Each path below is one point turned by a fixed rotation once a step. After each direction that follows a path, write how fast that rotation turns it, in degrees a step (0 if it stays still).
Each turn is a multiple of 5 degrees from 10 to 175, or 0.
Each row of a path follows its step; steps can be skipped.
Rotation 1:
step 3: [ 13.6 -10.0   5.8  -7.8  29.1  -1.8 -14.6 -11.3   3.1 -15.8  -6.2   4.8
   2.1 -10.2   5.9   1.1   0.2   1.3 -18.2   5.0 -13.5   8.6  -1.7  -0.5
  -3.6  -6.4  12.0   4.8   2.1  15.1  11.1 -10.5 -12.9   8.2  -9.1  -2.4
 -17.4  37.6   3.8 -22.5  -8.8  18.5  -3.6  -0.9  -0.7  -4.4  14.5  22.3
   9.4  -3.9  -4.3  -5.8 -24.8  39.6  -0.5  -1.8  -7.2   6.2 -10.8  -0.6
  -1.5 -15.2  14.6  21.7   2.1 -11.4   5.1]
step 5: [-17.9  -9.5  -4.4  16.1  -0.2   7.5 -26.2   1.1  -9.5  -8.3  17.2  -6.8
 -10.3   3.1   4.7  -3.3  -6.6   5.6   2.7 -26.6   0.9   1.9   7.2   5.9
  -7.0  -9.7  -4.9  -6.9   1.5  -6.9  10.9   6.2 -23.0  -8.7  -0.8 -13.2
  -4.2  -3.4 -12.5  -0.1  10.4   7.6  16.6 -17.4 -19.4  -4.9  27.9  -1.2
   1.1 -18.0 -17.8  -2.6  38.2  14.7   6.6  -3.7  11.2  18.7  11.9  28.6
  -3.1   5.2   1.9  22.3  -8.4 -10.5   9.0]
step 6: [  6.1  15.0   8.5  -6.1   1.6   3.1  19.1  -1.0  17.6  -2.4  11.5  11.4
   9.1   9.5   6.2 -26.4  -3.4  -1.0  -0.4 -11.2  21.8  -5.4 -11.2   0.6
  -3.2  -6.7   0.8  12.1   4.0 -11.9  20.0   8.6 -12.7   5.1 -16.5 -18.1
  23.3  -4.9  -3.9  -9.0  -0.8  14.8  12.9  22.5   2.2 -20.2   9.4  -7.3
   2.6 -13.0   3.2   0.9   3.9  11.2  20.8 -23.6  12.2 -17.5  22.4  17.8
   4.0 -13.7  12.7 -14.0  24.0  14.2   5.4]
step 10: [-17.3  -0.6   2.0  -8.8  -1.7   3.3   0.2  24.9   4.6 -11.4  -4.4  18.0
   7.2 -24.9  -8.5   1.3   4.6   5.3  27.4 -12.3  -0.4  20.3 -21.0   6.6
  -8.4   8.7  11.2 -21.4   0.3  -3.2 -14.0   7.8  24.8   3.6  11.3 -10.2
 -19.3  29.5  11.3  13.2  -2.3  20.3  -1.6  12.0  -1.7  -0.7  -6.1  -3.6
  -9.5   7.1   2.5  -1.4  24.0  10.8  17.9   4.3  -4.3  -9.4  -9.0 -13.0
  -2.5   0.1   9.0   1.2 -30.4   9.7  -3.6]
step 15: [  7.0 -13.8  11.8   1.1  -5.9   6.1   3.3 -12.8   4.3 -15.2  -8.3 -31.1
   9.0  19.8  13.9   5.1   2.4 -25.6  24.0  -3.7  -4.3  -2.8   7.7   3.6
  14.3  -4.8 -16.9  -9.9  20.4 -24.1  29.1 -13.6 -13.6 -17.9  -3.8 -21.1
 -10.3  20.1  -7.3  -5.9   3.8   5.8   6.0  10.5  -9.5   6.6  -1.6 -20.3
  14.7   7.0  -8.5   0.5  14.3  13.0  11.4  -7.6  11.2  -2.9   8.4  -2.5
  15.3   0.8  -9.6   9.4   1.9  16.6   6.3]
step 17: [  3.6  15.6  -7.4  10.4  -8.6 -14.6   7.1 -16.2 -22.5 -15.3  20.6  -7.3
 -16.6  -7.6   4.0 -20.3   5.6 -10.8  -4.9   5.2   5.7  18.5 -21.6  -0.8
   7.6  -4.4 -21.8   6.5  -1.0  -7.9  -3.4   0.1  27.6  12.9  -2.0  -5.8
  25.1  -3.0 -23.6  18.0  10.9   6.5  -1.7  -3.2  -3.5  -1.7  -2.8  -9.9
  -5.3   1.0 -36.6   5.7  15.1   4.3  17.6   5.7   1.3 -19.2  11.8  -8.4
   5.2  11.8 -14.0 -17.0   5.5  -3.9 -11.1]
step 19: [ 10.6  -0.9  -5.3   9.6  15.6   0.0  25.3   3.9 -19.1 -29.7 -26.4   0.5
   5.1 -15.2 -21.1   1.9 -11.0   0.7   6.7   9.3  -5.5 -17.5  -2.1  -8.0
 -11.5   6.6   4.6  -9.5   0.4   8.4  -7.5   3.7   4.1   6.1  -6.0  12.4
 -18.3   5.9 -17.5   4.6 -13.4   9.6  -5.7  -5.2  21.5 -10.0 -19.2  -1.6
   3.2  -2.5 -16.8  -4.4  -3.9  30.2  -3.9  13.4 -32.2   6.2 -16.1 -20.4
  -8.3  -3.4   2.7 -16.3   1.7   4.2  -4.3]
step 20: [ 29.7 -18.0  10.7  20.2   3.9   4.4 -13.3  -8.2   1.1   7.5  -2.8   9.7
 -24.6 -20.4   5.5 -10.8  19.9   7.8  -1.5  -1.9 -13.7   8.9 -15.6  -5.7
   7.0  -2.8  -0.7 -11.0  14.2  12.9   2.1  17.5  -1.5  10.0  11.3 -20.7
 -33.6   5.7  10.0   4.9 -10.1   7.5 -31.2  -1.6 -23.4   8.2 -10.1   1.6
  -8.1   1.0  -4.6  -6.6   1.3  -0.2   1.7  -1.4 -21.3   5.8 -21.6  -4.4
  -4.2  -4.1 -20.0  10.6  -6.2   4.1   8.1]
step 29: [ 10.7   9.7  -2.4  -3.3   9.0  -6.4   7.2  17.1   0.4   5.2   9.1  -0.5
 -11.3  -1.3  -6.4 -12.0  -7.4   7.1   6.4  21.7 -13.6  17.3 -12.2   0.6
 -13.3  11.5  13.7 -14.1 -15.3  23.4  -5.2 -12.4  12.6  23.3   6.7  14.9
  -3.8  -1.2  12.9  -5.0   0.4  10.1 -15.9  14.2  -6.6 -19.5 -17.0  -1.6
  -7.1  19.5   3.0  21.5  21.0  -9.1   1.7  17.5 -29.1  19.7  -0.4   0.2
  -4.6  -7.2   2.5  -5.7  -3.2  31.9   5.4]
Speeds:
[-2.1  1.6 -5.9 -2.3  6.6  5.4 -1.7  6.5  1.6 -1.4 -0.5 -3.8  3.4  0.9
 -2.9  2.6 -1.4  0.2  5.2  0.7  2.4 -2.6  2.5  0.3  3.0  3.7  1.8 -5.3
  0.5 -5.7 -4.7  3.5  0.9  0.6 -2.2  3.1 -1.1  0.4  3.7 -2.1  3.6 -4.4
 -1.0 -4.8  1.5  1.7 -1.2  0.2 -2.5 -8.6 -0.4  5.7  5.1  0.0 -2.6  2.3
  2.9  3.3 -1.0 -0.5  1.2  3.6  2.2  1.4 -5.0  4.4 -1.0] -> 130
[ 0.9  7.9  3.8  0.1 -1.8  6.9  5.6  5.6 -0.3 -1.9 -0.1  0.7  4.7  2.2
 -5.4 -4.3  2.7 -2.3  6.2  5.6  0.6 -3.0  0.2  1.3 -5.3 -0.9 -4.2  3.8
  0.4  3.0 -0.4 -3.7 -0.1  1.1  0.2 -1.8 -0.1  2.4 -6.1  3.5  0.9 -0.7
  3.4  1.4  4.0  3.6 -7.7 -0.7 -1.1  0.9 -4.8  0.8 -0.7 -2.8  2.1 -1.9
  0.7 -4.8 -0.3  4.0 -0.4 -2.5  2.5 -0.3 -0.9  2.6 -1.7] -> 170
[ 0.2  0.9 -0.8 -0.2 -5.6  0.2 -2.0  1.1  2.4 -3.8 -1.4  6.2  3.4  4.1
  2.8  1.7 -4.5 -1.7 -1.1 -3.4  1.1  8.0  3.8 -0.6 -4.3  0.3  1.8  4.1
  7.1  3.1 -0.1  1.9  1.9 -6.0 -0.4 -3.7 -2.2  1.1  2.5 -4.4  0.3  6.6
  1.4 -5.3 -1.1 -2.2  2.2  3.7 -1.6 -1.3 -2.5  4.4  0.6  1.9 -1.5 -0.8
  2.4 -1.6  0.9  3.0 -0.3  0.5  3.7 -2.7  0.0  2.5 -9.6] -> 10
[-0.1 -7.8  1.2  4.3 -0.8  1.4  4.5  2.0 -0.5  2.6 -0.9  3.3  0.1  4.6
 -3.2 -0.8  0.9  2.9  6.8 -7.5  0.6  1.0  4.1  5.0 -0.8 -4.0 -2.8 -2.6
  0.9 -4.3  2.2  1.9 -2.0 -2.5  3.2 -2.9 -5.0  0.0 -0.7  0.3 -3.5  5.5
 -2.5 -0.6  0.3 -0.4 -0.3 -3.0  2.8 -1.0  0.4 -3.4  4.1 -3.3 -0.2  1.5
 -5.0 -1.5  0.5 -3.4 -6.8  0.9  0.6  7.6 -1.6  5.1  2.9] -> 70
[ 4.2 -3.2 -1.6 -1.6  2.9 -1.6  3.4 -1.1  1.6 -4.9  3.6 -2.1 -1.1  4.6
 -3.7 -3.9 -4.5  4.1 -1.4  3.8  0.8  3.2  2.5  6.6 -4.5  0.5  3.9 -0.7
 -0.6  2.4  0.5 -2.0  1.1  1.0  2.2  2.0  5.2  6.6  3.7 -0.6  3.0 -5.7
 -1.1 -7.5  2.3 -2.0 -0.3  4.6  2.0  3.0 -1.3 -2.5 -1.9 -1.3 -4.9 -0.7
 -5.4 -6.1  0.2 -2.1  2.2  5.1 -1.4  2.0  3.9 -0.9  2.0] -> 70
